In the rows, zero is written as 128.
Each named move below is a turn or a mirror, shown by a few rows before and after it. Which moves, in which order, take the first row of each later pair to the second? The first pair is answered.
dobir:
[109 125 119 102 117 171 180 135 100  96 127  94] => [109 126 125 102 119 174 180 136 101  99 127  93]
[152 142 135 116 129 114 101 114  77 118 120 161] => [137 132 100 135 115 109 111 123  78 121 126 161]
[123  97 116  88 164 134 185 127 161 107  86 129] => [115  97 103  99 156 129 190 132 160 112  87 129]
[112 132 129 160 144 118 119 163 118 157 124 136] => [124 143 159 141 162 125 115 148 120 155 117 136]
Vopev:
[132  85 124  95 132 110 120 110 107 156 187 149] => [116  57 110 113 151 125 155 106 104 125 151 139]
[136 133 146 110 118 159  99  72  86  60 110 122] => [ 71 140  82 160  84 133 154 100 172 120  92  92]
[169 141 157 100 131 178 101  98  78  92 144 109] => [103 119  99 155 117 175 178 123 145 117  95  77]
[162  92 217  85 165 110 135 130 188 146 115 159] => [138  75 200 102 176 106 161 129 205 140  89 144]
fir:
[149 124 117 117  97 106 126 136  82 143 147 152] => [131  90 116 124 108 116 169 150 126 135 151 127]
[124 149 173 127 147 155 133 124 158 140 105 120] => [128 165 177 129 139 149 111 117 142 142 105 129]
[136 155 182  77 156 147  83 110 116 126 110 148] => [120 117 182  80 175 158 129 132 162 119 114 118]
[160 132 166  99 145 113  96 142 101 110 170 110] => [150 108 163  94 153 119 128 155 131 104 163  95]
bizis:
[127 148 119 122 139 119 142 149 128 127  81 143] => [122 142 132 123 147 139 156 154 139 121  82 120]
[132 126 146 137 167 174 132 105 132  94  94 107] => [154 131 140 126 163 145 107 102  91 101  99 150]
[126 105 128 144 153 147 143 104  76  66  65 140] => [111 122 116 158 142 148 146 103  77  71  57 132]
[128 107 116 139 120 174 114 123  74  65 158 100] => [126 117 104 140 111 157 105 120  55  76 153 114]
Then:
Between the rows of a pair lie 2 to 4 moves.
[138 118 148 120 128 125 123 161 203 152 175 119] => [135  92  81 152 107  86 134 170 154 139 156 164]
bizis, Vopev, dobir, Vopev
[114 116 176 113 171 153 128 117 143 122 100 138] => [108 159 158 115 130 151  98 127 162 158 144 118]
dobir, Vopev, bizis, dobir
[ 87 108  83 156 118 126 153 134 167 110 101  96] => [158 157 174  91 142 133  70 114 135 116 143 128]
dobir, Vopev, dobir, Vopev
[117 148 152 139 161 171 123 102 127 105  61 115] => [111 120 135 132 142 141 152 156 204 143 147  97]
dobir, Vopev, dobir, fir
[118  85  91 125 125 121 124 130  59  88 137 139] => [109  59 117 111 147 117 176 155 141 109 140 125]
dobir, Vopev, bizis
[106  69  61 172 126 120 168 128  74  71  83 146] => [163 129 174  75 124 140  84 152 129 122 236 112]
Vopev, bizis, Vopev
[131 147 143 130 145 138 131 119 130 144  76 128] => [138 156 152 116 136 159 110 115 119 134 124 105]
dobir, Vopev, bizis, Vopev
[116 101 165 123 142 163 127 117 117  85 172  68] => [ 92 128 159 141 148 171 146  96 132  90 118  62]
fir, Vopev, dobir
[100 138 123 153 135 160 151 118 112  99  71 108] => [116  96 107 151 135 129 172 145 112  95  84 137]
bizis, bizis, dobir, fir
